Each path is a new rotation, seen through one point. The rows after it are directions, each followed by how far the rotation turns it, in degrees each step (0 if it stays put).
Each turn is a multiple of 5 degrees from 10 to 175, or 0.
Each row of a path follows its step; steps can be skipped.
path 1
step 0: [ 2.40 -1.32  0.28 -0.21 -0.84 -0.37 -0.94 -1.45 -2.42  3.33  1.16 -2.61
  1.27 -5.12 -0.62 -1.46 -2.36 -1.61  0.20 -2.96  1.41 -1.45 -2.10  0.71
  0.42  0.50  0.34  0.13 -2.10  0.46 -2.66  1.30 -2.94 -0.58 -4.80  1.94
  0.54  1.01  0.16 -0.57  1.77]
step 4: [ 1.53 -1.23 -0.73  2.04 -2.18  1.68 -0.76 -1.90 -0.22  3.66 -1.55 -0.39
 -0.38  2.81 -2.23 -0.72 -1.62 -1.73 -0.81  1.08 -1.50 -0.30 -1.31  1.24
 -1.91 -1.91 -3.94 -1.97  0.84 -4.77  0.69  1.62  2.50 -1.74 -0.07  0.82
  3.06  0.09 -2.47  2.65 -0.52]
step 7: [-2.69 -0.20  1.68 -0.31  0.50 -0.09 -0.44 -2.61 -2.42  2.56  0.16 -2.09
  1.71 -0.35  0.98 -0.78 -1.28 -5.22 -1.36 -0.89 -0.89 -2.17  0.28  1.29
  1.11  0.36 -0.40 -2.06 -1.62 -5.83 -1.09  1.97  0.52 -1.73 -2.85  0.53
  3.12  0.47 -1.35  0.76  0.13]
step 9: [ 3.04  0.32 -0.41 -5.24  1.00 -0.34 -1.49 -1.42 -2.61  0.09 -0.11 -1.26
  1.12 -0.08  3.16  2.08  2.03  0.70  2.49  1.48  4.15  2.06 -0.70  1.54
 -3.33 -1.23 -0.93 -1.02  1.12 -3.43  0.05  1.32 -1.00 -2.02  0.36 -1.31
 -1.84 -0.76 -0.86 -0.79 -1.57]
step 11: [ 3.05 -1.57  1.55  4.06 -0.11  0.15 -3.31 -3.99 -1.23  2.78 -3.41  1.19
 -0.78  1.37 -0.24 -2.27 -0.42  0.35 -1.54  0.67  1.48  0.81 -2.14 -3.27
 -3.03 -2.63 -0.88 -2.11  0.48  0.71 -1.99  1.05 -0.52  2.50 -0.33 -0.43
  0.50 -0.67 -0.30  2.12 -0.48]
step 18: [ 2.35  1.16 -0.73  4.69 -2.03 -0.66 -4.07 -1.38  0.28  3.47 -0.81 -0.60
  3.13  0.92  1.22 -2.26  0.34  0.15 -0.61 -2.98  3.01 -0.71  1.02  1.57
 -2.95  1.84 -2.11  0.04  0.78  0.66 -1.78  1.27  1.87 -1.81  0.74  1.49
  2.32  0.89  2.16  1.70 -0.21]
step 20: [ 0.07  2.79 -1.20 -0.88 -2.54  0.14 -0.76 -1.79 -1.01  3.36  0.17 -2.17
 -3.09 -3.87 -1.09  0.20 -0.10 -3.32  1.70  0.87  1.89 -0.91 -1.70 -1.52
  0.97 -0.94  0.41  3.29 -0.72 -1.85 -0.97  0.70  1.16 -2.71 -0.10 -3.37
  0.90  3.23 -2.45  2.16  0.33]
step 24: [ 0.24  1.97  1.96 -2.06  1.27 -2.32  0.47 -2.18 -1.76  1.47 -3.52  1.31
 -0.18  2.01 -0.57 -3.00 -1.39 -1.08 -1.55  3.54  3.80 -1.22  0.77 -0.56
 -3.84  0.00 -0.78 -3.74 -0.17 -2.05  0.89  2.54  2.73 -1.54 -0.11 -0.19
  0.28 -0.36 -0.17 -2.77 -0.04]
Speeds:
[ 0.68 -0.12 -0.40  0.26 -0.55  0.25 -0.02 -0.41 -0.50  0.67 -0.01 -0.42
 -0.43  0.72  0.93 -0.59  1.37  0.24  0.35 -0.53 -0.37  1.55 -0.07  0.61
  0.77 -0.16 -0.73  0.38  0.61 -0.39 -0.99  0.73  0.46  0.40 -0.64 -0.45
 -0.46 -0.29  0.01  0.85  0.87] -> 155
[-0.16  0.20  0.19 -0.23 -0.05 -0.15 -0.62  1.20 -0.79  0.27  0.24 -0.69
 -0.58  0.41 -0.20 -0.82  0.10  0.69  0.01 -0.09 -0.25 -0.28 -0.44 -0.38
 -0.32 -1.10  1.31  0.04  1.09  0.03  0.02  0.09 -1.56  0.77  0.11 -0.55
  0.63  1.34  0.15  0.17  0.37] -> 125
[-0.47  0.55  0.58  0.67 -0.53 -0.99  0.63  0.13  0.06  0.93 -0.09 -0.98
  0.48  0.25  0.26  1.40  1.02 -0.07  0.29  0.72 -0.12  0.46  0.59 -0.05
  0.41  0.30  0.32 -1.03 -0.21 -0.07 -0.03 -0.35  0.02 -1.07  0.84 -0.20
  0.94  0.89 -0.52  0.77 -0.14] -> 25
[-0.18  0.29  0.36  0.00  0.31  0.04  0.30  0.25 -0.58  0.04  0.94  0.28
 -0.23  0.10 -0.88  0.53  0.94 -1.15  0.81 -0.43 -0.91 -0.44 -0.60 -0.15
 -0.95 -0.69  0.10 -0.11  1.11 -1.13 -0.05  0.16  0.19 -0.30  0.88  0.12
 -0.49 -1.51 -0.75 -0.12 -0.28] -> 140
[-0.72 -0.36 -0.51  0.48 -0.51 -1.16 -0.03  0.49 -0.19  1.19  0.11  1.47
  0.33 -0.69  0.44 -1.24  0.18 -0.80  1.37  0.44 -0.59 -0.13  0.09 -0.62
 -0.57  0.61  0.31  0.43 -0.56  0.02 -0.61 -0.49  0.30  0.41 -0.55  0.28
  0.37  0.30  0.12 -0.23  0.29] -> 55
[-0.22  0.54 -0.39 -0.48  0.21 -1.34  0.61  0.69 -1.21 -1.35 -0.26 -0.75
  0.54  0.00  0.30 -0.41 -0.05 -0.70 -0.46 -0.54  0.34  0.01  0.12  0.51
  0.07  0.92  0.45 -1.25 -0.06  0.13 -0.18  0.42 -0.21  0.25 -0.95  0.34
  0.08 -0.73 -0.74 -0.47  0.92] -> 45
path 2
step 0: [-0.77  0.80  0.97 -1.79  0.75  0.81 -0.18 -0.83 -1.11 -1.95  0.24  1.38
  1.95  0.63 -1.34  3.68 -2.90 -1.05  1.70 -1.61  1.04 -2.57 -0.37 -0.79
  1.78  0.97 -2.07 -2.78 -1.42 -3.67 -1.40  4.30 -0.86  0.01  1.00 -1.24
 -0.34 -3.24  0.95  4.30  1.51]
step 8: [-3.51  0.47  2.53 -0.95 -0.72  0.54  1.18  0.00  2.73  0.75 -0.76 -0.58
  3.16  1.78 -1.05 -2.08  1.17 -1.49  4.20 -0.05 -1.22 -0.01 -2.94  0.36
  1.67 -1.88 -0.57 -1.49 -3.02 -3.84 -0.47  3.44  1.07  0.14 -0.27  1.01
  1.77 -1.36 -2.48 -0.51 -0.69]
step 9: [-1.83  1.31  0.18 -2.53  0.91  0.67  0.89 -1.93  0.36  0.21 -1.77  2.82
  1.49  1.94 -0.67 -3.17  2.92 -1.42  0.93  0.31  3.10 -0.09  2.40  0.42
  0.44 -3.41 -2.01 -2.37 -3.29 -3.10  0.56 -0.92 -2.88 -0.40 -2.14 -0.25
  2.29 -2.71  1.32 -1.11 -1.55]
step 12: [-0.79 -2.22 -0.31 -3.36 -0.78  1.07 -0.76 -1.62 -0.55  0.48 -2.25  0.92
  3.80  2.83  0.03 -0.44 -1.29  2.14  2.09 -2.35 -0.40  0.75  1.92  1.13
 -1.52 -0.22 -2.44 -2.62 -2.56 -1.70 -1.92  2.19 -1.38 -2.04 -1.17 -1.31
  2.27 -3.14 -3.08  1.16  1.26]
step 13: [-1.57  0.20  0.51 -2.42  1.55  0.01  2.10  1.70  0.07  1.10 -1.91 -1.12
  0.54  2.55 -1.46  0.56  1.48  2.19  2.99 -4.94  1.45 -2.58  2.53  1.14
 -0.98  0.27 -0.75 -3.60  0.55 -0.59 -1.86 -0.30 -3.10 -0.47  0.09 -0.80
  2.76 -0.43  2.05  0.56 -3.76]
step 18: [ 1.28 -2.22  0.40  0.03 -1.25 -2.11  0.85 -2.17  0.09 -2.95 -1.22  0.28
  0.86  0.74 -0.86  2.07 -3.50 -1.39  0.16 -2.98  1.07  0.20 -0.19  3.00
  1.31 -0.45 -1.54 -1.56 -1.93 -1.70  0.20  3.99 -4.10  2.71  0.49 -1.81
 -0.34 -2.97  0.87  2.68 -0.05]
step 22: [-2.76  0.20  2.27  0.09 -1.66 -2.57  0.32  3.51  1.29  0.44 -0.99  1.56
  1.17 -0.19  1.01 -1.47 -0.41 -3.71  2.33 -2.54  1.09  0.81 -1.34  2.03
  1.28 -1.56 -0.31 -1.14 -1.51 -3.59  0.24  3.36 -1.20  3.04  0.28  2.78
 -0.76 -1.10 -1.75  2.71 -2.07]
step 23: [-4.09 -0.39 -1.08 -2.64  0.77 -1.91 -1.28 -1.31  0.24  0.32  0.32  2.87
 -0.39  0.85  2.55 -2.59  1.63 -1.48  2.80  1.26  2.23  0.33  0.58  1.96
  1.72 -1.08  0.34 -3.36 -2.24 -2.43 -0.33  0.85  0.74 -0.96 -0.95 -1.02
  0.81 -5.37 -0.99  2.31 -0.04]
Speeds:
[-0.30 -0.67  0.03  0.60  0.59 -0.08  0.15  0.27 -0.81 -0.20 -0.26  0.97
  0.43  0.26 -1.00  1.54  0.29  1.01 -0.01 -0.27 -0.99 -0.01 -0.13  0.63
 -0.78  0.54  0.01 -0.14 -0.42 -0.41 -0.53 -0.92 -1.12 -0.02  0.52 -0.74
  0.52  0.97  0.09 -0.19  0.67] -> 20
[-0.26  0.52  0.17  0.40  0.39  0.95 -0.03 -0.71  0.77 -0.64  0.66 -0.30
  0.37  1.01 -0.21  1.06 -0.67 -0.79 -1.11  0.26 -0.81  0.22 -0.19  0.07
  0.57 -0.87 -0.08  0.43 -0.92 -0.17  0.85  0.12  0.03  0.68 -0.25  0.30
  1.10 -0.27  0.83 -0.89 -0.24] -> 35
[ 0.45 -0.30  0.29  0.36 -0.39 -0.12 -0.34  0.82  0.19 -0.25 -0.49  0.04
 -0.09  0.04  0.11 -0.65 -0.22 -0.09  0.20 -0.59 -0.04  0.98  0.04 -0.35
 -1.30 -0.38 -0.35  1.79 -0.09  0.06  0.79  1.09 -1.75  0.65 -0.84  0.22
  0.13  0.26 -0.38 -0.01  0.36] -> 175
[ 0.00 -0.39  0.65  1.03 -0.70 -0.15  0.32 -0.03 -0.40 -0.09 -0.35  0.14
 -0.01  0.24 -0.30  0.18 -0.76  1.82 -0.69 -0.37  0.04 -0.44  0.73 -0.91
  1.06 -0.09 -0.51 -0.50  1.22  0.14  0.34  0.61 -0.12 -0.88 -1.08  0.12
  0.75 -0.26 -0.05 -0.33 -0.51] -> 20
[ 0.52  0.12  0.78 -0.73 -0.02 -0.48  0.17 -0.01 -0.58 -1.59  0.75 -0.38
 -0.25 -0.36  0.15 -0.12  0.10  0.26 -0.39  0.21  0.33 -1.29  0.83 -0.64
  0.10 -0.59  0.23 -0.15 -0.34 -1.20 -0.42 -0.64 -0.69  1.49 -0.35  0.04
 -0.47  0.69 -0.21  0.34 -0.70] -> 160
[-0.29  0.09 -0.26  0.99 -1.11 -0.19 -0.22 -0.46  0.36  0.76  0.46 -0.70
 -1.19  1.30  0.36 -0.23  0.03  0.76  0.63  0.36 -0.20 -0.92  0.30  1.44
 -0.03  0.02 -0.80  0.32 -0.03  0.08 -0.73 -0.24 -0.32  1.19  0.37  0.19
  0.22 -0.63 -0.57  0.00  0.25] -> 70
[ 1.25  0.68  0.21 -0.70 -0.94  0.13 -0.10 -1.43 -0.66 -0.13 -0.69  0.67
  0.66  0.56  0.20 -0.25 -0.72 -0.19  0.52 -0.24 -0.68  0.39  0.61  0.90
  0.16  0.45 -0.28 -0.17 -0.05  0.50  0.55 -1.03 -0.34 -0.07 -1.01 -0.35
 -1.10 -0.10  0.73  0.03  0.04] -> 125
[-0.25 -1.00 -0.47 -0.01 -0.56 -0.68 -0.26 -0.31 -0.79 -0.47  1.48  0.45
  0.43 -0.17 -0.33 -0.72  0.87 -0.56 -0.74 -0.71 -0.17  0.14  0.77  0.55
  0.92 -0.50  0.46 -0.01 -0.20  1.30  0.92 -0.20 -0.54 -0.25  0.72  0.06
  0.40 -0.32 -0.85  0.27  0.41] -> 55
path 3
step 1: [ 0.88  0.94 -2.56 -0.55 -2.67  4.89  1.17 -1.12 -0.55 -0.04 -1.54  0.49
  0.61 -3.51 -0.68 -0.57 -1.09  0.07 -0.11  1.80 -3.04  0.02  3.57 -0.31
  4.34  2.51 -1.06 -1.86  0.35 -1.26 -1.80  0.74 -0.52  1.26  3.14 -2.87
 -0.66 -1.31  0.21  0.11  2.81]
step 11: [ 2.84 -0.81 -0.89 -2.21  1.28 -1.39 -0.12 -0.26 -0.88  2.67 -1.82 -2.92
  1.15 -3.14 -2.15  1.81 -0.74  2.20  0.58 -0.71  0.83  1.92  4.03  1.82
 -0.40 -0.15 -1.57  3.74  3.28 -2.40 -0.99  1.03  0.29 -1.71 -0.41 -4.66
 -0.05  0.60 -0.92  0.13  0.19]
step 16: [ 0.58 -0.51  1.77  3.49 -0.71 -0.28 -0.37 -0.37 -1.13  3.29  0.01  2.39
  2.09  2.84  0.41  1.67 -1.32  0.48 -2.62 -1.08  2.31 -0.87  0.94  1.49
 -4.47 -1.52  0.45  0.37  2.60 -4.40 -0.79  1.49 -1.86 -1.52  0.51 -2.56
  2.19  1.98 -1.65  0.49  1.74]
step 20: [ 1.10  3.59  0.82 -4.00  1.90 -0.51  0.54 -0.51 -0.51  2.13 -1.46 -2.03
  0.19 -0.89  1.66  1.89  2.46 -0.75 -3.42  2.65 -3.16 -0.64  2.62 -0.28
  0.39  2.01  0.22  2.47  0.29 -2.45  0.41 -2.20  2.89 -2.30 -1.96  0.11
 -1.30  0.83  0.69 -2.64 -2.40]
step 21: [ 2.23  1.60  4.15  1.62 -0.97  0.66 -2.73 -0.67 -2.43 -1.67 -1.70 -2.88
  3.59 -0.55  2.36  2.33 -0.09  2.18 -0.33  3.25  1.76  1.66  0.99  0.08
 -1.43 -1.23  0.01 -1.73 -0.15 -1.38 -1.31  1.74  0.52 -0.26  1.18 -0.57
 -1.70 -1.60 -2.79  3.76  1.86]
step 23: [ 0.29 -1.01 -3.05 -2.91 -1.88  4.92  0.61  0.56  1.03 -1.25  0.12 -0.26
 -2.02 -3.31 -2.95 -0.61  2.62  0.12 -1.71 -0.19 -2.29 -0.55 -1.37  0.55
  3.49 -0.24  0.09  0.05  0.15 -1.38 -1.73 -1.16  0.41  0.51  3.05 -3.82
 -0.80 -3.22  1.10 -2.38 -0.68]
step 25: [-0.49 -0.34  1.79  0.69  0.47 -1.62  1.70 -0.75  2.03  3.56  0.54 -3.36
 -1.37  3.99 -0.42  3.65 -2.21 -3.39 -2.20 -1.84  0.39 -1.24  0.74 -1.34
 -1.38 -1.37  0.94  0.68 -0.13 -1.58 -0.26  0.11  4.00 -0.85  1.82  1.20
  0.14  4.26  0.69 -0.95 -1.65]
step 27: [-0.71 -2.05  2.55  1.07 -0.66 -2.52 -0.90  3.33 -0.81 -0.21  1.74  4.17
  1.36  0.35 -1.01 -3.58  0.71  1.95  1.41 -0.05 -0.92  1.06 -3.33  3.47
 -0.18 -0.19  0.08 -0.08 -1.47 -0.46 -2.77  4.25 -2.16 -3.71  0.25  0.85
 -0.67  1.44  0.51  0.12  1.09]
Speeds:
[-0.54 -0.40  0.38  0.14 -0.68 -0.65  0.33 -0.15  1.53  0.16  0.01  0.64
  1.18  0.76  0.23 -1.27 -0.16  0.16 -0.46 -0.72  0.19 -0.27 -0.29  0.72
 -0.55  0.34  1.42  0.28 -0.10  0.26 -0.20 -0.71 -0.06 -0.13  0.81  0.26
  1.28  0.19 -0.23 -0.34 -0.39] -> 35
[-0.29  1.09  0.66  0.61  0.83 -0.66 -0.45 -0.76 -0.62  0.62 -0.43 -0.26
  0.14 -0.29  0.16 -0.65  0.43  0.78 -0.27  0.37 -0.43  0.07  0.44  0.65
  0.16  0.64  0.19  0.79  0.52  0.25 -0.50 -0.22 -1.59  0.96 -0.28  1.34
 -0.64 -0.07  0.43 -0.59  0.19] -> 35
[-0.05 -0.65 -0.29  0.13  1.07 -0.44 -0.59 -0.29  0.01  0.70  0.56  0.84
 -0.26  0.06 -0.25  0.04  0.93  0.70  0.19  0.28 -0.51  0.48 -0.39 -0.01
  0.30  0.15  0.06  1.59 -0.49 -0.93  0.48  0.45  0.26  0.34 -0.38 -1.44
  0.93 -0.96  0.01 -0.41 -0.91] -> 85
[ 0.06 -0.70 -0.68  0.60 -0.53 -0.21  0.49 -0.79 -0.01  1.52 -0.07  0.07
 -1.06 -0.39  0.11  0.11 -0.24 -1.63  0.67  0.64  0.21  0.36 -0.09  0.36
  0.96  0.60  1.07 -0.53 -0.20  0.66 -0.12 -0.77  0.43  0.80 -0.01  0.15
 -0.41 -0.49  0.02 -0.02 -0.57] -> 65
[-0.80  0.36  0.70 -1.27 -0.02 -0.62 -0.20  0.13 -0.30  0.77  0.77  0.47
  0.17  0.80 -0.78  0.25  0.29 -0.29  0.49  0.14 -1.03 -0.45 -0.39 -0.52
  0.42 -0.57  0.40  0.25 -1.08  0.72  0.43 -0.21  0.56 -1.15 -0.09  0.87
 -0.79  0.31  1.03 -0.52  0.17] -> 145
